125; 71; 104; 52; 103 : <120>
45; 38; 40; 83; 107 : <94>
45; 38; 40; 148; 75 : <93>
93; 91; 93; 70; 124 : <62>
44; 106; 59; 165; 165 : <106>
71; 94; 82; 81; 121 : <205>
35; 102; 55; 63; 47 : <192>
45; 38; 40; 148; 73 : <6>
45; 38; 40; 61; 185 : <204>
112; 163; 91; 107; 154 : <64>
diff <64>: 112; 163; 91; 108; 154 -> 3, 107
diff <205>: 71; 94; 82; 80; 121 -> 3, 81
diff <6>: 45; 38; 40; 147; 73 -> 3, 148

74; 104; 188; 126; 109; 190; 93; 114; 88; 82; 122; 97; 88 : <120>
74; 104; 188; 126; 109; 190; 79; 85; 76; 143; 96; 83; 55 : <192>
125; 87; 14; 42; 154; 87; 136; 97; 132; 96; 80; 110; 101 : <205>
diff <205>: 126; 87; 14; 42; 154; 87; 136; 97; 132; 96; 80; 110; 101 -> 0, 125
diff <205>: 125; 87; 14; 42; 155; 87; 136; 97; 132; 96; 80; 110; 101 -> 4, 154
diff <192>: 74; 104; 188; 126; 109; 190; 78; 85; 76; 143; 96; 83; 55 -> 6, 79
diff <205>: 125; 87; 14; 42; 154; 87; 136; 97; 132; 97; 80; 110; 101 -> 9, 96
diff <192>: 75; 104; 188; 126; 109; 190; 79; 85; 76; 143; 96; 83; 55 -> 0, 74
diff <205>: 125; 86; 14; 42; 154; 87; 136; 97; 132; 96; 80; 110; 101 -> 1, 87
diff <120>: 74; 104; 188; 126; 109; 191; 93; 114; 88; 82; 122; 97; 88 -> 5, 190

142; 98; 64; 80; 87; 104; 85; 117; 98; 124; 108; 99; 92; 103; 100; 92; 99; 95; 107; 94; 90; 133; 103; 93; 66; 96; 79; 76; 98; 92; 95; 101  <31>
142; 98; 64; 80; 87; 98; 85; 117; 98; 124; 108; 126; 92; 103; 100; 92; 99; 98; 107; 94; 90; 133; 103; 94; 66; 96; 79; 76; 98; 92; 95; 101  <64>
94; 113; 137; 108; 121; 107; 99; 84; 107; 81; 101; 24; 105; 103; 91; 109; 100; 95; 99; 100; 112; 177; 92; 103; 133; 103; 116; 120; 111; 101; 107; 100  <94>
diff <31>: 142; 98; 64; 81; 87; 104; 85; 117; 98; 124; 108; 99; 92; 103; 100; 92; 99; 95; 107; 94; 90; 133; 103; 93; 66; 96; 79; 76; 98; 92; 95; 101 -> 3, 80
diff <94>: 94; 113; 137; 108; 121; 107; 99; 84; 107; 81; 101; 24; 105; 103; 91; 109; 99; 95; 99; 100; 112; 177; 92; 103; 133; 103; 116; 120; 111; 101; 107; 100 -> 16, 100
diff <31>: 142; 98; 65; 80; 87; 104; 85; 117; 98; 124; 108; 99; 92; 103; 100; 92; 99; 95; 107; 94; 90; 133; 103; 93; 66; 96; 79; 76; 98; 92; 95; 101 -> 2, 64
diff <94>: 94; 113; 137; 108; 121; 107; 99; 84; 107; 81; 101; 24; 105; 103; 91; 109; 100; 95; 99; 100; 112; 177; 91; 103; 133; 103; 116; 120; 111; 101; 107; 100 -> 22, 92
diff <64>: 142; 98; 64; 80; 87; 98; 85; 117; 98; 124; 108; 126; 92; 103; 100; 92; 99; 98; 107; 94; 90; 133; 103; 94; 66; 96; 79; 76; 98; 92; 95; 102 -> 31, 101

138; 64; 191; 54; 42; 187; 56; 66; 137; 70; 108; 85; 97; 53  <63>
152; 82; 186; 30; 43; 190; 57; 63; 153; 103; 141; 97; 103; 47  <6>
180; 144; 103; 71; 25; 180; 28; 41; 84; 117; 171; 44; 54; 27  <192>
1; 29; 129; 106; 155; 32; 157; 128; 88; 87; 11; 151; 157; 143  <204>
109; 142; 92; 143; 107; 97; 98; 94; 85; 86; 96; 86; 92; 101  <31>
117; 16; 144; 21; 30; 166; 69; 119; 95; 152; 146; 24; 30; 66  <94>
89; 124; 60; 94; 134; 68; 107; 37; 88; 42; 69; 177; 186; 97  <205>
90; 82; 95; 83; 71; 94; 73; 92; 100; 133; 99; 102; 85; 74  <62>
diff <62>: 90; 82; 95; 83; 71; 93; 73; 92; 100; 133; 99; 102; 85; 74 -> 5, 94
diff <6>: 152; 82; 186; 30; 43; 190; 57; 63; 153; 103; 141; 97; 103; 48 -> 13, 47
diff <6>: 152; 82; 186; 30; 43; 190; 57; 63; 153; 104; 141; 97; 103; 47 -> 9, 103
diff <63>: 138; 64; 191; 54; 42; 187; 56; 66; 137; 70; 108; 84; 97; 53 -> 11, 85
diff <94>: 117; 16; 144; 21; 30; 166; 69; 118; 95; 152; 146; 24; 30; 66 -> 7, 119
diff <6>: 152; 82; 186; 30; 43; 190; 57; 64; 153; 103; 141; 97; 103; 47 -> 7, 63

72; 77; 155; 110; 68; 82; 123; 113; 145; 112; 95; 85; 115; 49; 115; 67; 118; 115; 110; 110; 39; 107; 58; 107; 93; 114; 110; 112; 84; 94; 133; 137; 104; 92; 128; 97; 72; 118; 108; 132; 100; 35; 118  <204>
160; 62; 105; 109; 110; 124; 40; 124; 60; 135; 80; 80; 150; 119; 84; 130; 128; 141; 74; 95; 115; 75; 92; 84; 87; 113; 70; 83; 131; 63; 68; 118; 126; 121; 36; 92; 95; 145; 75; 131; 102; 88; 96  <62>
63; 108; 79; 98; 121; 90; 111; 122; 138; 119; 90; 71; 122; 135; 62; 71; 105; 120; 109; 112; 118; 113; 105; 114; 82; 106; 109; 102; 87; 93; 133; 69; 112; 59; 124; 85; 80; 120; 109; 124; 86; 119; 65  <63>
105; 133; 87; 54; 103; 99; 106; 116; 93; 134; 80; 68; 148; 123; 97; 110; 129; 142; 21; 63; 107; 76; 109; 77; 89; 94; 25; 38; 92; 128; 93; 96; 134; 114; 87; 95; 121; 147; 94; 126; 106; 120; 86  <205>
90; 107; 102; 102; 113; 104; 100; 83; 71; 108; 104; 106; 106; 85; 171; 116; 120; 109; 133; 128; 101; 106; 134; 106; 100; 127; 120; 110; 106; 116; 82; 132; 118; 79; 84; 97; 97; 104; 104; 93; 144; 94; 160  <120>
diff <62>: 160; 62; 105; 109; 110; 124; 40; 124; 60; 135; 80; 80; 150; 119; 84; 131; 128; 141; 74; 95; 115; 75; 92; 84; 87; 113; 70; 83; 131; 63; 68; 118; 126; 121; 36; 92; 95; 145; 75; 131; 102; 88; 96 -> 15, 130
diff <120>: 90; 107; 102; 102; 113; 104; 100; 83; 71; 108; 104; 106; 106; 85; 171; 116; 120; 109; 133; 128; 101; 106; 134; 106; 100; 127; 120; 110; 106; 116; 82; 132; 118; 79; 84; 97; 97; 105; 104; 93; 144; 94; 160 -> 37, 104
diff <120>: 90; 107; 102; 102; 113; 104; 100; 83; 72; 108; 104; 106; 106; 85; 171; 116; 120; 109; 133; 128; 101; 106; 134; 106; 100; 127; 120; 110; 106; 116; 82; 132; 118; 79; 84; 97; 97; 104; 104; 93; 144; 94; 160 -> 8, 71
diff <120>: 90; 107; 102; 102; 113; 104; 100; 83; 71; 108; 104; 105; 106; 85; 171; 116; 120; 109; 133; 128; 101; 106; 134; 106; 100; 127; 120; 110; 106; 116; 82; 132; 118; 79; 84; 97; 97; 104; 104; 93; 144; 94; 160 -> 11, 106
diff <205>: 105; 133; 87; 54; 103; 99; 106; 116; 93; 134; 80; 68; 148; 123; 97; 110; 129; 142; 21; 63; 107; 76; 109; 77; 89; 94; 25; 38; 92; 129; 93; 96; 134; 114; 87; 95; 121; 147; 94; 126; 106; 120; 86 -> 29, 128

114; 99; 40; 80; 129; 112  <106>
93; 134; 108; 161; 129; 122  <204>
67; 163; 161; 87; 77; 181  <205>
93; 134; 108; 161; 89; 68  <120>
diff <204>: 94; 134; 108; 161; 129; 122 -> 0, 93
diff <106>: 113; 99; 40; 80; 129; 112 -> 0, 114
diff <106>: 114; 99; 39; 80; 129; 112 -> 2, 40
diff <120>: 93; 133; 108; 161; 89; 68 -> 1, 134
diff <120>: 93; 134; 108; 161; 89; 69 -> 5, 68

89; 38; 161; 97  <106>
122; 154; 20; 161  <205>
137; 134; 131; 40  <62>
48; 143; 153; 79  <64>
122; 154; 163; 161  <31>
diff <64>: 48; 143; 153; 78 -> 3, 79
diff <31>: 123; 154; 163; 161 -> 0, 122
diff <31>: 121; 154; 163; 161 -> 0, 122
diff <205>: 122; 154; 20; 162 -> 3, 161
diff <64>: 48; 143; 154; 79 -> 2, 153

121; 93; 97; 108; 100; 114; 182; 56; 79; 141; 87; 5; 56; 88; 81; 160; 143; 106; 66; 45; 130 -> <192>
58; 116; 107; 68; 72; 129; 103; 97; 140; 105; 125; 106; 106; 113; 60; 104; 83; 109; 150; 102; 104 -> <93>
63; 116; 106; 79; 74; 116; 75; 115; 140; 90; 125; 134; 115; 117; 75; 77; 73; 108; 141; 121; 92 -> <62>
106; 106; 98; 89; 110; 107; 146; 97; 84; 101; 86; 78; 104; 111; 94; 130; 120; 95; 95; 82; 105 -> <120>
diff <62>: 63; 116; 105; 79; 74; 116; 75; 115; 140; 90; 125; 134; 115; 117; 75; 77; 73; 108; 141; 121; 92 -> 2, 106
diff <62>: 63; 116; 106; 79; 74; 117; 75; 115; 140; 90; 125; 134; 115; 117; 75; 77; 73; 108; 141; 121; 92 -> 5, 116
diff <120>: 106; 106; 98; 89; 110; 107; 146; 97; 84; 101; 86; 78; 104; 111; 94; 130; 120; 95; 95; 82; 106 -> 20, 105
diff <93>: 58; 116; 107; 68; 72; 129; 103; 97; 140; 105; 125; 106; 107; 113; 60; 104; 83; 109; 150; 102; 104 -> 12, 106
diff <120>: 106; 106; 98; 89; 110; 107; 145; 97; 84; 101; 86; 78; 104; 111; 94; 130; 120; 95; 95; 82; 105 -> 6, 146
diff <120>: 106; 106; 98; 89; 110; 107; 146; 97; 83; 101; 86; 78; 104; 111; 94; 130; 120; 95; 95; 82; 105 -> 8, 84

66; 132; 153; 131; 171; 177; 113; 84; 74; 92; 72; 165; 22; 64  <93>
174; 116; 137; 35; 125; 98; 157; 54; 75; 80; 35; 71; 72; 21  <204>
113; 77; 134; 172; 75; 73; 142; 162; 50; 40; 87; 99; 57; 92  <63>
131; 175; 126; 178; 30; 71; 35; 168; 144; 59; 40; 17; 168; 61  <94>
diff <94>: 131; 174; 126; 178; 30; 71; 35; 168; 144; 59; 40; 17; 168; 61 -> 1, 175
diff <63>: 113; 77; 134; 171; 75; 73; 142; 162; 50; 40; 87; 99; 57; 92 -> 3, 172

